In the data rows, the value 128 means zero.
Here are some points, one per row:
108,162,125,133,133,066,122,111,046,150,075,135,123,127,125,164,125,131,108,153,144,135,059,115,116,103,105,115,092,127,131,049,151,209,135,139,119,184
105,114,120,144,116,140,178,110,129,126,141,145,158,168,100,111,122,140,051,100,089,109,160,090,066,112,199,142,152,091,113,176,130,144,133,094,131,123
164,141,143,129,135,093,179,110,152,090,151,142,160,107,169,094,103,176,156,132,128,129,170,103,163,145,108,108,175,123,160,095,130,117,119,128,116,124
145,110,154,119,110,099,132,100,116,123,165,091,152,137,116,116,110,102,160,158,086,000,119,132,155,105,174,118,101,113,135,143,101,111,131,149,134,156
149,104,103,101,144,116,116,091,157,130,157,122,093,104,172,160,154,147,162,092,149,141,162,145,136,083,091,105,159,104,145,150,085,078,105,127,151,122
127,098,091,117,116,090,086,154,073,141,107,157,120,158,111,098,170,133,174,094,099,126,181,201,141,110,100,166,170,107,128,103,149,161,117,186,118,122
097,145,167,184,173,062,109,152,118,092,050,076,176,120,135,124,111,159,094,125,124,126,066,133,142,206,184,150,129,084,152,142,137,099,169,121,128,123
096,129,117,092,100,138,123,117,077,124,133,083,140,156,119,135,147,168,060,131,135,145,158,101,192,125,165,187,088,138,136,129,106,103,140,102,128,093
150,159,100,139,144,130,131,115,154,082,165,144,140,142,125,106,125,126,150,122,138,130,154,109,146,137,100,104,146,133,127,134,086,134,255,123,111,121
217,100,142,144,135,154,141,144,126,142,119,153,134,136,106,125,137,160,143,164,095,108,067,131,118,106,076,130,131,146,134,146,132,136,144,201,175,117
162,113,120,142,029,155,082,150,099,166,105,105,085,173,109,135,116,163,138,128,143,138,151,123,161,091,124,094,086,204,108,127,176,116,087,151,105,103
169,177,199,207,173,138,133,137,181,132,160,165,160,132,135,125,143,147,092,157,116,100,172,126,106,140,096,045,144,101,164,131,117,109,122,082,159,143
113,177,133,036,173,138,061,121,214,166,128,203,115,179,090,115,056,076,065,124,213,153,148,084,070,152,099,150,186,148,162,113,159,166,143,080,161,161
103,183,191,136,070,118,079,084,074,155,119,135,125,069,182,168,114,136,080,127,078,104,130,085,088,120,125,194,126,126,026,111,151,094,162,155,133,115
104,201,116,111,089,089,109,153,135,118,155,154,117,122,131,170,140,153,128,253,130,139,129,141,164,110,203,114,141,100,144,135,122,156,125,148,091,153
139,123,083,135,174,181,133,173,105,155,111,132,148,153,090,182,115,101,197,150,078,131,170,163,087,099,130,189,146,170,158,143,120,173,158,108,149,113
114,099,093,139,105,105,122,097,125,226,138,143,180,153,140,103,123,131,117,135,117,114,161,163,160,176,173,145,119,110,133,149,129,092,135,117,136,113
153,132,091,082,135,155,113,117,131,113,005,111,087,137,116,153,122,147,150,124,101,102,145,142,129,112,156,124,126,149,102,115,160,140,113,141,097,144
130,141,152,115,153,163,077,116,101,132,089,066,143,134,123,120,168,126,093,107,145,140,098,137,128,155,120,190,139,098,142,118,254,165,138,129,141,145
119,151,139,058,210,133,059,150,156,164,155,134,152,159,085,126,123,077,109,096,170,154,164,119,052,152,080,116,217,171,183,090,136,148,115,090,110,130
089,120,133,094,122,141,153,106,134,156,113,143,160,142,175,128,151,108,133,145,085,135,112,132,164,153,115,139,106,104,132,149,173,125,113,112,109,102
135,199,140,110,119,126,110,171,120,071,149,182,193,079,147,101,110,090,090,097,105,100,115,198,097,102,110,183,095,148,008,087,129,131,125,161,114,123
183,087,083,163,170,060,131,206,096,094,118,078,088,157,140,055,091,069,124,142,074,098,059,120,064,132,096,142,181,077,105,101,106,129,091,156,147,090
078,070,175,158,093,138,140,106,135,141,185,122,056,144,054,136,088,115,104,171,095,156,146,133,126,134,159,140,111,094,153,167,148,155,162,078,110,094
123,138,096,127,107,123,169,086,135,144,185,090,139,120,169,104,157,085,125,095,111,094,156,120,125,092,203,147,138,104,141,122,142,129,147,121,128,102
111,114,143,165,159,109,118,103,084,095,161,140,154,131,112,151,105,133,149,140,109,129,080,046,209,119,147,120,131,105,173,148,131,155,132,082,157,111
093,123,114,181,164,162,148,133,141,043,154,129,121,114,146,105,138,081,128,161,169,112,119,060,115,130,157,142,127,102,164,179,151,160,147,180,119,133
089,117,146,062,110,130,133,127,149,118,114,164,132,141,078,113,117,152,130,147,130,133,097,097,147,115,184,137,108,017,109,159,119,111,114,121,130,107
089,112,111,113,022,145,138,072,133,154,155,111,176,116,117,165,104,141,141,107,114,123,107,126,131,138,164,081,147,199,170,210,135,074,117,126,107,111
142,144,147,133,147,093,159,096,192,098,118,131,086,127,143,124,155,117,178,088,159,139,134,160,154,107,161,124,059,129,147,102,110,091,110,163,136,163
164,089,051,127,133,135,099,136,104,110,111,105,104,124,125,162,145,139,157,063,113,133,088,121,065,130,192,149,114,117,102,100,137,107,087,162,133,086
158,134,106,135,134,154,103,118,194,112,128,140,130,103,174,117,155,140,159,097,148,054,126,115,160,113,109,094,106,125,123,136,078,087,089,111,057,146
142,072,117,090,190,145,076,124,152,193,146,128,150,151,066,154,123,105,108,157,177,203,163,100,117,160,093,150,150,170,114,142,155,162,151,090,115,209
069,111,116,105,072,133,119,060,123,108,107,155,104,130,172,141,097,130,151,182,077,145,155,127,135,151,115,143,128,141,107,126,130,079,128,087,123,102
103,110,125,178,131,094,141,104,139,110,145,136,163,145,112,130,157,112,160,110,128,127,155,127,146,141,153,139,150,142,124,115,053,107,060,139,086,116
127,077,105,137,114,146,166,133,068,177,106,112,071,145,102,081,113,193,171,129,125,155,109,132,140,077,120,100,143,146,072,122,179,133,132,146,142,137
127,122,207,150,168,162,153,181,103,137,098,119,117,105,127,107,147,186,113,170,127,113,119,156,084,106,113,117,075,159,116,095,126,215,116,171,154,102
207,068,137,151,048,143,148,165,114,107,085,135,110,155,232,120,134,099,139,130,098,164,111,119,077,096,092,156,154,134,148,145,110,234,143,110,137,142
140,145,125,056,163,116,041,167,134,130,157,129,125,143,141,135,155,119,097,092,218,095,085,122,051,132,045,193,181,200,112,076,138,127,096,123,101,137
113,129,141,115,117,112,157,099,157,118,126,113,155,150,140,134,154,040,157,109,126,154,136,129,178,130,178,083,165,137,034,123,140,141,116,094,134,092
156,114,117,116,119,145,165,115,141,094,163,122,122,077,102,115,212,075,152,167,125,139,137,176,126,144,123,114,112,137,148,164,114,104,108,093,125,159
069,144,115,084,065,153,108,127,144,146,147,111,145,036,128,172,124,141,121,115,111,127,151,117,182,196,143,131,115,123,098,096,111,107,117,143,232,141
129,131,154,093,108,117,155,255,113,153,100,115,121,137,123,160,134,147,136,117,139,140,133,098,098,086,105,106,099,157,135,129,166,070,172,160,137,145
084,170,132,163,148,149,175,139,123,115,135,187,155,139,125,132,155,138,126,097,165,125,112,113,145,135,134,132,108,105,153,113,126,121,151,115,114,150
161,118,113,135,139,110,144,121,173,093,156,158,125,150,161,142,124,147,095,131,166,130,164,153,112,149,093,057,085,153,130,137,113,119,119,068,127,145
141,112,133,151,149,116,150,128,147,123,154,172,072,114,145,150,134,123,132,113,147,107,136,126,163,199,142,080,124,121,126,151,108,141,122,108,133,139
177,096,101,117,093,124,111,122,094,198,093,085,114,144,090,145,120,109,189,066,100,134,160,112,108,157,027,124,081,123,108,103,102,128,082,180,115,105
132,166,161,159,128,154,104,166,073,189,103,172,085,084,129,089,113,142,138,144,164,111,096,168,122,128,105,119,135,193,081,120,120,126,142,164,180,136
081,135,160,172,089,142,131,111,180,157,166,104,137,141,125,112,140,154,091,163,121,217,101,116,168,138,163,114,120,105,136,114,104,132,164,070,147,147
108,120,120,149,156,108,142,107,174,126,108,141,131,000,134,112,133,130,108,139,136,119,153,114,150,100,136,114,124,144,213,136,114,131,149,093,103,077
136,173,146,135,166,109,149,088,114,117,151,117,132,127,142,108,131,112,161,120,163,162,127,116,112,149,099,099,091,127,153,150,080,106,101,131,107,093
113,117,072,116,154,132,133,152,112,175,112,094,096,159,134,148,117,120,147,020,070,158,090,144,134,098,105,158,114,138,076,169,146,128,058,179,083,119
123,151,173,127,076,147,151,111,166,118,130,105,134,142,087,139,141,161,110,159,148,140,128,142,158,135,113,115,142,096,140,140,050,140,146,104,138,118
116,132,129,149,149,139,132,147,075,058,092,108,110,123,115,108,135,176,134,124,090,132,094,132,126,099,110,109,099,153,142,110,152,140,138,182,136,184
143,157,115,147,166,132,173,095,178,079,146,095,128,112,112,101,106,161,147,172,203,100,164,137,130,122,076,104,139,133,156,138,122,115,117,097,145,152
127,082,198,114,154,175,133,114,121,116,155,122,138,115,135,162,064,106,067,102,198,143,130,161,162,153,177,069,125,097,132,138,121,088,148,139,128,144
151,142,062,154,134,115,153,200,090,095,099,130,111,145,155,109,092,101,103,145,084,130,085,188,095,108,128,185,139,103,134,084,128,097,078,165,115,128
Along one direction, these points spread out more than along any other. Take the direction at right angles to it along which they spread out most. Then take the direction at right angles to both along which they spread out most. Go by this last direction. Where along it does each point below lie, from 0 to 99? 50 is the average, and the first point above lies past it. One standard deviation of the points above along it is 16.
123,138,096,127,107,123,169,086,135,144,185,090,139,120,169,104,157,085,125,095,111,094,156,120,125,092,203,147,138,104,141,122,142,129,147,121,128,102 52
141,112,133,151,149,116,150,128,147,123,154,172,072,114,145,150,134,123,132,113,147,107,136,126,163,199,142,080,124,121,126,151,108,141,122,108,133,139 37
114,099,093,139,105,105,122,097,125,226,138,143,180,153,140,103,123,131,117,135,117,114,161,163,160,176,173,145,119,110,133,149,129,092,135,117,136,113 69
161,118,113,135,139,110,144,121,173,093,156,158,125,150,161,142,124,147,095,131,166,130,164,153,112,149,093,057,085,153,130,137,113,119,119,068,127,145 31
207,068,137,151,048,143,148,165,114,107,085,135,110,155,232,120,134,099,139,130,098,164,111,119,077,096,092,156,154,134,148,145,110,234,143,110,137,142 38
081,135,160,172,089,142,131,111,180,157,166,104,137,141,125,112,140,154,091,163,121,217,101,116,168,138,163,114,120,105,136,114,104,132,164,070,147,147 67
116,132,129,149,149,139,132,147,075,058,092,108,110,123,115,108,135,176,134,124,090,132,094,132,126,099,110,109,099,153,142,110,152,140,138,182,136,184 38
145,110,154,119,110,099,132,100,116,123,165,091,152,137,116,116,110,102,160,158,086,000,119,132,155,105,174,118,101,113,135,143,101,111,131,149,134,156 40
149,104,103,101,144,116,116,091,157,130,157,122,093,104,172,160,154,147,162,092,149,141,162,145,136,083,091,105,159,104,145,150,085,078,105,127,151,122 35
093,123,114,181,164,162,148,133,141,043,154,129,121,114,146,105,138,081,128,161,169,112,119,060,115,130,157,142,127,102,164,179,151,160,147,180,119,133 33
